[[ -3  -9 -31 -73]
 [ 52  10  27 -30]
 [ 88 -14  39 -53]]
->
[[ 52  10  27]
 [ 88 -14  39]]

[[ 27 -21   5   5  18]
 [-58  28 -19  19  32]
 [ 72 -12  44  19 -23]
 [-16 -37  35  28  30]]
->
[[-58  28 -19]
 [ 72 -12  44]]

[[ 14 -72  79 -86]
 [-96   0  18  21]
 [ -5 -36  -4 -38]]
->
[[-96   0  18]
 [ -5 -36  -4]]

[[ -5   1  -2]
 [ 83  -1  35]
 [-55 -43 -36]
 [ 61  42  43]]
->
[[ 83  -1  35]
 [-55 -43 -36]]

[[-36  15  29]
 [ 63   4 -80]
 [ -8 -13  -7]
 [-40  76 -32]]
->
[[ 63   4 -80]
 [ -8 -13  -7]]

[[-47  93 -20 -19 -21]
 [-37  10 -44  -1 -84]
 [ -8   5 -13 -11   2]
 [ 20 -15  18  21 -60]]
->
[[-37  10 -44]
 [ -8   5 -13]]

[[ 11  -8  49]
 [-30 -26 -21]
 [ -7 -16  -3]
 [ 25  -6  69]
 [ 36  -9  30]]
->
[[-30 -26 -21]
 [ -7 -16  -3]]
---
[[-55   2  20  34]
 [-15 -82   9  26]]
->
[-55 -82]

[[ 56 -93  25  13  19]
 [-33  76  47  28  66]
 [-31   3 -68   5 -55]
 [ 32 -30 -13 -29  -4]
 [ 31 -29 -10 -33  -1]]
->
[ 56  76 -68 -29  -1]

[[-57  49  66  69]
 [-61  61  72  58]
 [-64  70  18  58]
 [-62  49 -43 -12]]
->
[-57  61  18 -12]

[[-52 -41]
 [ 13   2]
 [-76 -93]
 [  3 -56]
 [ 83  91]]
->
[-52   2]

[[ 64 -44]
 [ 48  -4]
 [-42  78]]
->
[64 -4]

[[ 78  13 -78]
 [-46 -43  11]]
->
[ 78 -43]

[[17 24]
 [22 81]
 [ 9 43]]
->
[17 81]

[[  9 -69]
 [-13   6]
 [-16  51]]
->
[9 6]

[[-10   3   1]
 [-66  20 -81]
 [-31  23 -19]]
->
[-10  20 -19]
---
[[ 15   0  20 -46  34]
 [ -8  -9  38 -53  34]
 [ 16  19 -27 -23  90]
 [-71 -63   8  78 -33]]
->
[[ 16  19 -27 -23  90]
 [-71 -63   8  78 -33]
 [ 15   0  20 -46  34]
 [ -8  -9  38 -53  34]]

[[-41   0   9  -1   2 -33 -29 -30 -16  13]
 [ 71 -25 -28  15  54  37 -21  69 -34 -52]]
->
[[ 71 -25 -28  15  54  37 -21  69 -34 -52]
 [-41   0   9  -1   2 -33 -29 -30 -16  13]]

[[  4 -15  31 -21  25 -26   1  18 -28  54   3   7 -28   5]
 [  7  28 -60  36 -48   9  -4 -26   9 -80 -24 -27  27  -5]
 [ 20  10  14   7   6 -12  14  32 -22  14   0  -8   8 -11]]
->
[[  7  28 -60  36 -48   9  -4 -26   9 -80 -24 -27  27  -5]
 [ 20  10  14   7   6 -12  14  32 -22  14   0  -8   8 -11]
 [  4 -15  31 -21  25 -26   1  18 -28  54   3   7 -28   5]]

[[  5 -14 -46   4  37  35 -24 -28]
 [  0 -14  13   4  -7   4  -2   5]
 [-25  66  93  23  57 -58  21 -50]
 [ 58  36   9  27 -38  51  21  -9]
 [ 18  -1  -9  -5  -2  15   4   8]
 [ 10 -12  -3   8 -22  -2   5   3]]
->
[[  5 -14 -46   4  37  35 -24 -28]
 [ 18  -1  -9  -5  -2  15   4   8]
 [ 10 -12  -3   8 -22  -2   5   3]
 [ 58  36   9  27 -38  51  21  -9]
 [  0 -14  13   4  -7   4  -2   5]
 [-25  66  93  23  57 -58  21 -50]]

[[  4 -26 -35   3 -25  -5   8   4 -37   1 -26 -32  -5   1   1 -65]
 [-28   9  16  15  -2  22  10  14   9 -23  22  -4 -27  -5 -37   8]
 [-19  22  -5   9 -12  10  18  12   8  -4   4  21  -9   3 -17  71]]
->
[[  4 -26 -35   3 -25  -5   8   4 -37   1 -26 -32  -5   1   1 -65]
 [-19  22  -5   9 -12  10  18  12   8  -4   4  21  -9   3 -17  71]
 [-28   9  16  15  -2  22  10  14   9 -23  22  -4 -27  -5 -37   8]]

[[ 57 -66  23   0  35   7  14  66  40   7]
 [  5 -64 -36 -49 -28 -60 -48 -27 -28 -50]
 [-18  88  39  46 -14  20  44  10  10  42]
 [ 17 -76 -23 -89   2 -34 -86 -16 -37 -25]
 [-22  85  31  43 -11  20  40   4   7  33]
 [-13  -4  10 -12 -19  -6  -8  11 -13  10]
 [ -2  40   8  11 -14  -8  13   5   0  -2]]
->
[[  5 -64 -36 -49 -28 -60 -48 -27 -28 -50]
 [ 17 -76 -23 -89   2 -34 -86 -16 -37 -25]
 [ -2  40   8  11 -14  -8  13   5   0  -2]
 [-13  -4  10 -12 -19  -6  -8  11 -13  10]
 [ 57 -66  23   0  35   7  14  66  40   7]
 [-22  85  31  43 -11  20  40   4   7  33]
 [-18  88  39  46 -14  20  44  10  10  42]]

[[ 13  18 -68 -33 -36]
 [ 31  15  43 -45  65]
 [ 19  25 -90 -46 -45]
 [ 44  39 -64 -84   1]
 [-29 -27  50  57   4]
 [  5  -6  70   4  56]
 [ 48  37 -31 -86  30]
 [-33 -34  81  69  23]
 [ 43  37 -58 -82   5]
 [-30 -32  86  64  30]]
->
[[ 19  25 -90 -46 -45]
 [ 13  18 -68 -33 -36]
 [ 44  39 -64 -84   1]
 [ 43  37 -58 -82   5]
 [ 48  37 -31 -86  30]
 [ 31  15  43 -45  65]
 [-29 -27  50  57   4]
 [  5  -6  70   4  56]
 [-33 -34  81  69  23]
 [-30 -32  86  64  30]]

[[  6  45  33  84 -60  -2  65  -3]
 [-15 -71 -64  42 -87 -80 -61  45]
 [ -9 -86  -3 -90 -94 -30  87  81]
 [ 88  18  78 -73  92 -44 -78  68]
 [ 83 -38  67  59  72 -22  60  69]]
->
[[-15 -71 -64  42 -87 -80 -61  45]
 [ -9 -86  -3 -90 -94 -30  87  81]
 [  6  45  33  84 -60  -2  65  -3]
 [ 83 -38  67  59  72 -22  60  69]
 [ 88  18  78 -73  92 -44 -78  68]]
---
[[-34 -27]
 [ 16 -87]
 [  0  31]
 [ 30   0]
 [-18  41]
 [ 24 -32]]
->
[[-34]
 [ 16]
 [  0]
 [ 30]
 [-18]
 [ 24]]

[[ 18 -38 -57   0 -21  24  17  -4  15  12 -18 -39   8  19 -33 -18]
 [-26   9 -15  24 -13 -19 -22   7 -22   4   3  30  11  21  28 -15]
 [-11   1  16 -15 -54 -17  -2  15   4  -2  -5  24   5  23  28  19]
 [  5  59   4 -17  50 -32  10 -10  11   8  22 -68  -6 -46  14  14]
 [-10 -62 -38  53 -96  -2  11  13   3   7  -1  55   2  35 -33  15]
 [ 10 -17   4   5  71 -25 -20 -25  -6  11  11 -58   3 -26  68 -10]]
->
[[ 18 -57 -21  17  15 -18   8 -33]
 [-26 -15 -13 -22 -22   3  11  28]
 [-11  16 -54  -2   4  -5   5  28]
 [  5   4  50  10  11  22  -6  14]
 [-10 -38 -96  11   3  -1   2 -33]
 [ 10   4  71 -20  -6  11   3  68]]

[[ 36 -34 -21]
 [ 11 -65 -13]
 [ 38 -38  -2]
 [ 65  75  94]]
->
[[ 36 -21]
 [ 11 -13]
 [ 38  -2]
 [ 65  94]]

[[  7 -38  14 -17 -18 -14 -42 -14 -39 -48 -58 -32]
 [-56   4  10  20  39 -58  32  68   3  11  22 -38]
 [-68   8  45  33  54 -65  37  87  -1   2  25 -36]
 [-10 -19 -23 -11 -26 -28  -5 -36 -51 -68 -24 -18]
 [  2   1  14  -4  -2   9  -6  -1   8   8   7   1]]
->
[[  7  14 -18 -42 -39 -58]
 [-56  10  39  32   3  22]
 [-68  45  54  37  -1  25]
 [-10 -23 -26  -5 -51 -24]
 [  2  14  -2  -6   8   7]]

[[ 50  -9 -33 -76 -66  54  41 -49  53   3]
 [ 12 -43 -30  24 -15 -16  29 -16 -74 -13]
 [  2  18  31 -39 -14  -3 -21   0 -13 -28]]
->
[[ 50 -33 -66  41  53]
 [ 12 -30 -15  29 -74]
 [  2  31 -14 -21 -13]]

[[-59  34 -27  -7]
 [-38  55 -39  -1]
 [ 42  41   6  31]
 [-30   2  28 -37]
 [ 93  10  17  32]
 [-15 -27  -6  -4]
 [-40  45   3 -25]]
->
[[-59 -27]
 [-38 -39]
 [ 42   6]
 [-30  28]
 [ 93  17]
 [-15  -6]
 [-40   3]]

[[ 44   6  69 -15  -9 -36 -27  10 -19]
 [  6  34 -69 -10  15  23 -42 -30  10]
 [ 52  25  75  24   7   7 -13  15  13]
 [ 30   5  77  44  10  15  30  28  17]
 [-17 -26  18 -47 -28 -58  -8   3 -45]]
->
[[ 44  69  -9 -27 -19]
 [  6 -69  15 -42  10]
 [ 52  75   7 -13  13]
 [ 30  77  10  30  17]
 [-17  18 -28  -8 -45]]

[[ 54 -72  71]
 [-34  75 -47]
 [ 22  -7  -2]
 [ -9  40  -1]
 [-26  26 -13]]
->
[[ 54  71]
 [-34 -47]
 [ 22  -2]
 [ -9  -1]
 [-26 -13]]
